Each row is where one point has got to under a steady rotation. How many steps took it there?
The counts run from 0 to 168.
[  2 -23  26  -8  10  23 -17  15   4   6  17  22   1  32  11 -36 -41  -2
   5  52  13 -61   4   2   6] -> 9
[  5 -12  24 -16  -2   1 -61   5   0   4   6  19 -14  14  35 -45 -57   0
  -7  34 -12 -38   3  11 -27] -> 36
[-29   9  36  -5 -12 -26  -1   5 -30   6   4   4  12  28  20 -16 -21  37
  39  -8 -18 -53  32  15 -27] -> 29
[-24  21  21 -26  -3 -14   3  23 -13  10  -2  -1  21  21  25 -22   1  30
  41  12 -20 -69  22   0 -33] -> 15
[ 20  -7  19   5   0   7 -55  11  13   2   4 -14 -14   5  30 -46 -38   0
  -1  37   0 -47  27   0 -28] -> 6
[-22  42  -5 -43  23 -28  13  14  -9  -2 -17  47  10 -19  32 -23 -21 -29
 -11  -3 -24 -53   2 -17 -42] -> 165
[-20   4  43   2 -17 -10   3  13 -28   8   7   3  19  38   9 -20 -23  36
  27   9 -21 -62  29   5 -21] -> 13
[-29   2   5 -28  -2 -22  24  -8 -14 -15  -2  16   5  24  20 -25 -28  32
  14  12 -31 -65  24  15 -23] -> 73
[-40  36   2 -41   9 -25  30   1 -11 -14 -14  45  14   7  21 -10 -24 -18
   1  -5 -16 -57  11  -9 -42] -> 149
[ -8 -30  19  -9  11   8  18 -11  11 -45  -5  24  -6  22   0 -33 -43  20
 -12  24  -1 -64  25  -9 -18] -> 114
[-14  30  -3 -36  -1 -35 -14   5  -1   3 -15   0  15 -14  36 -24 -19  -1
  31  33 -15 -69  21   2 -39] -> 32
[-18   4  32  -8  -4 -19  -2  16 -17   3   4   0  20  38  25 -19 -10  36
  33  11 -11 -73  32   9 -21] -> 14
[-35  28  -5 -47  -6 -31  12  -4 -15  -1 -14  29   7  15  33 -19 -25   5
  18   9 -27 -53  13  13 -46] -> 75
[  6   6  22 -35   4  -2 -61  10  10   9   4  25  -6   3  30 -34 -58 -14
  -5  43 -18 -31   8   8 -25] -> 35
[ 10 -35  10  -9  -7  11  -2 -11  12 -38  -5   6 -16  13  20 -40 -49   4
 -22   9 -12 -57  27  -1 -11] -> 97
[-19  28  11 -37   2 -25 -47  15  -4  37   3  11  10   6  47 -23 -15 -10
  19  34 -25 -41   0   5 -32] -> 18
[-28 -12  28 -13 -21  -9  25  -8 -21 -12  -9  15   4  34  14 -31 -21  37
  15   3 -19 -72  34   8 -20] -> 72
[-39   9  17 -27  -9 -20  24   1 -23 -24 -15  13   2  10  17 -36 -24  27
  15   1 -27 -67  23   3 -29] -> 88
[-39  21  32 -23 -24 -39 -15   2 -25  10 -11  17  10  21  20 -31 -26  18
  31 -10 -30 -63  34  20 -31] -> 45
[-17 -13  33  -9 -13 -12   2 -11 -18 -17  -6  45  -3  38   7 -35 -43  25
   8  -9 -29 -56  32  11 -19] -> 86
[-14 -25  37   5  15   0  22 -15   4 -40  -3  24 -14  17   3 -45 -41  18
 -14 -12  -9 -60  40  -2 -15] -> 129
[ -4 -35  22  -2   5   7   7 -14   7 -48  -5  24 -10  19  12 -41 -50  11
 -22   8 -10 -58  24 -15  -2] -> 113
[-10  12  14 -24  -1 -36 -39  -1  13  -8 -18  -2 -16  -5  38 -40 -36   3
  12   9 -22 -46  14   5 -45] -> 63
[-19  32  27 -18 -15 -36 -29  16 -10  12 -11   1   0   1  37 -21 -36  15
  21   7 -32 -61  29   8 -50] -> 46
[  2 -12  38 -11  -4   8 -44   0  11   0  10  17 -15  18  29 -45 -70  -3
 -16  34 -11 -43   5  10 -10] -> 52
[-19 -31  52  -8  -9  10 -11   5 -24  14  22  20   8  45   6 -40 -42  30
  23  17   0 -57  13  14   2] -> 11
[-35  26  15 -36   2 -13  37  -4 -12  -5 -13  46  19  16   9 -20 -33 -11
  -2 -19 -24 -49   9   1 -30] -> 133
[-39 -12  10 -37   3   5  46 -12  -8 -26  -1  50   6  36  16 -33 -39   8
   1   6 -16 -60  13   9 -20] -> 116
[ -7  16 -11 -47   8 -16 -45  -5  15  -5  -5   7  -8  -7  47 -36 -39  -9
   2  51 -10 -57  14   9 -45] -> 49
[-25  38  14 -36 -11 -33 -14   2  -8  -2  -3  36  11   3  30 -23 -37  -3
  13   4 -36 -35   3   5 -51] -> 76
[ -3   9  -2 -33  11  -9 -20 -10  24 -20 -14  25 -10 -20  36 -50 -42 -31
 -16  23 -18 -48  -1  -5 -24] -> 124
[  8   9  36  -9   0   0 -68   9  11  11  -5   4 -12  -6  32 -38 -43  -4
  -2  22 -22 -40  -3   3 -26] -> 20
[ -1 -38  26   0  -7   5 -34 -10  18 -16   4  10 -17  18  24 -49 -42  24
   0  18  -5 -47  31  11 -15] -> 38
[-32  26   5 -28   9 -18  38  -7 -21 -23 -18  31  16  12  10 -27 -19  -8
   6 -11 -17 -62  12   2 -32] -> 148
[-19 -22  27 -11   3  -1  20  -4  -9 -23   2  18  -4  39  12 -40 -24  38
  11  16 -14 -69  33   9 -23] -> 56
[  1  13   3 -29 -13 -21 -31   7   5   3 -27  -5  -1  -7  44 -30 -19   7
  10  31 -23 -60  18   3 -43] -> 48
[ 10  -7  26 -15  -7 -15 -35 -18  21 -12 -26   5 -15 -14  28 -59 -54  -8
 -22  13 -19 -38  13   1 -23] -> 95
[-11 -22  32   3  -7   7  -3 -16   3 -25  -6  40 -14  14  15 -46 -68 -19
 -18   5 -15 -35  12  11 -13] -> 127
[-20 -30  14  -2   4 -14  40 -16  -7 -49  -6  33  -4  24   0 -32 -25  14
  -2   1 -10 -62  44  -5 -12] -> 130
[  7 -19  35 -13   7  11 -27 -13  22 -24  -3  48 -25  -4  21 -52 -57 -25
 -32   9 -20 -44   7 -10 -12] -> 126
[-22   2  41  -5  -2  -9   3   6 -19   4  10  20   2  41  12 -28 -22  30
  30  -7 -25 -65  13  28 -33] -> 28
[-13 -19  36   1   8   2  17 -19  -7 -24  -2  49 -25  15   3 -43 -48 -16
 -14  -4  -8 -42  13  -3 -13] -> 143
[-24  36  18 -27  -3 -32   9  -9  -6   3 -15  41   0   2  28 -33 -41 -17
   0 -18 -33 -45  15   8 -46] -> 135
[-34  14  32  -8  -9 -28  24  -5 -16 -11  -3  23   3  23   8 -30 -37  19
  19 -17 -30 -53  25   5 -32] -> 103
[ -4  26   4 -10   5 -29 -20 -10   8 -15 -34  10  -4 -35  25 -33 -49 -17
 -23 -12 -30 -52  21 -20 -29] -> 137
[-16  24   6 -26 -13 -33 -13  18 -11  12  -6  -9  19   9  36 -20 -11  30
  29  22 -21 -72  22   5 -40] -> 31
[ -6  23  -2 -44  -7  -7 -21 -12  21 -14 -19  29 -10  -9  35 -43 -43 -27
 -17  29 -12 -38  -8 -14 -37] -> 108
[-27  32  25 -21   1 -33  26 -10 -15 -13 -19  38   5   1  26 -27 -39  -4
  11 -30 -39 -43  19   1 -47] -> 119
[-22  38  -1 -37   8 -28  14 -17  -3  -3 -31  41  -4  -3  27 -20 -36 -35
  -9  -2 -27 -38   4   0 -40] -> 150
[-20  27  15 -33   7 -13 -15  23 -15  21   3  12  26  28  30 -12 -14   4
  33  28  -6 -55   4  12 -33] -> 1
[-28  38   7 -13   1 -20  44  -5 -27 -19 -13  19   5  -4  20 -24 -13 -15
  -3 -12 -15 -59  32 -20 -35] -> 163
[-12 -33  44  -6 -17  -8   8  -8 -11 -33  -1   7  -6  35  14 -40 -53  38
   3  18  -7 -73  32  12 -12] -> 55
[ -6 -24  32 -17  -4  13 -18  -7  19  -7   1  28 -16  32  11 -40 -47  13
  -4  21  -3 -52   6  15  -7] -> 68
[  4 -14   5 -25  15   2  -1 -15  23 -30  -9  30 -15  -6  20 -38 -51 -36
 -37  26  -3 -44   3  -7 -18] -> 140
[-11  23  -8 -34  -2 -31 -13  -6   9 -28 -24  16 -10 -22  40 -36 -39 -17
 -10   7 -23 -55  23 -11 -40] -> 122
[-20  26  21 -28   9 -16   7  17 -21  22   3  11  13  24  20 -13   0  31
  39  25  -8 -65  18  14 -18] -> 0
[  1 -30  30   0   7  11 -11 -12  18 -32 -15  23 -15   4  14 -44 -59  -4
 -19   6 -14 -58  27 -14 -11] -> 112
[ 10 -13  13 -36   1   3 -44   7  17   2   9  29 -20   8  27 -45 -54  -6
  -6  41 -14 -44  -4   8 -16] -> 51
[ 13 -19  26  -4   9  13 -46   9  22   4   3 -11  -9   7  33 -45 -40  -8
   1  56   9 -53  23   5 -14] -> 7
[-13 -29  36  12  -7   3  16 -19  -1 -41 -12  34 -14  11  10 -51 -55  -2
 -15  -5 -10 -46  20  -1  -4] -> 128
[-20  41 -10 -30  16 -28  31   7 -13 -23 -27  24   4  -9  15 -23 -22 -15
   1  -1 -13 -52  17 -18 -41] -> 164
[-19 -22  41 -14   8  24   4   1   0   2  23  35   7  52   4 -28 -25  28
  18  32  -6 -69  10  15   2] -> 26
[-30  23  26 -15   1 -29  21  -2 -23  -5 -13  59  11  18   8 -23 -24   9
  13 -17 -34 -49  19  -3 -34] -> 118
[-11  30  39 -17   3 -24 -42  21 -16  28  -1   5   6   1  41 -30 -27   5
  10  17 -29 -56  10   8 -39] -> 3
[  4  21  29  -9  -2 -21 -53  11   2  24  -4   5  -5   4  38 -35 -31   8
  11  25 -19 -52  21   4 -38] -> 4
[  8  10  13 -12  -7 -19 -51  -7   8 -19  -4   3 -17 -14  43 -42 -49 -15
 -11   6 -31 -46  19   4 -31] -> 79
[-11  27  13 -29 -10 -24 -34  -7  -1   9 -25  30   9   4  40 -39 -31  -8
  12   8 -42 -42   3  15 -48] -> 77
[  8   1   3   0  17 -13 -17 -13  17 -27 -26  19 -23 -34  30 -35 -54 -23
 -31   5  -9 -44  17 -14 -29] -> 154
[ 14 -18   0  -1  12  -2   4  -7  21 -33 -17  21 -17 -16  17 -47 -51 -29
 -31  22  -4 -53  27 -29 -16] -> 155
[  2 -37  39   4 -14   5 -14  -5  -5 -17   4   7  -7  26   8 -44 -53  18
  -2   6 -11 -55  27   4  -9] -> 54
[ -5  23  28   0  11  -9 -29  -9  -4 -11 -14  37 -16 -20  19 -42 -55 -44
 -29  -6 -13 -27  -1 -26 -30] -> 168
[-29   3  30   2   2 -20  47  -5 -24 -33 -12  38   7  18   7 -21 -39   3
 -10 -30 -16 -61  32  -9 -20] -> 161
[-22  14  26  -6   0 -31  48   3 -18 -20 -18  23  15   2   6 -28 -23   1
  -1 -33 -16 -53  38 -14 -35] -> 162
[  2 -27  39   7   3  11 -43  -4  22 -15   2  19 -25  21  13 -44 -66  18
   1  15 -10 -52   8  14 -10] -> 53
[  1  45  13 -21  16 -12 -14  -9   6  -4 -15  42  -6 -27  20 -25 -44 -47
 -14  -2 -15 -40  -5 -22 -40] -> 167
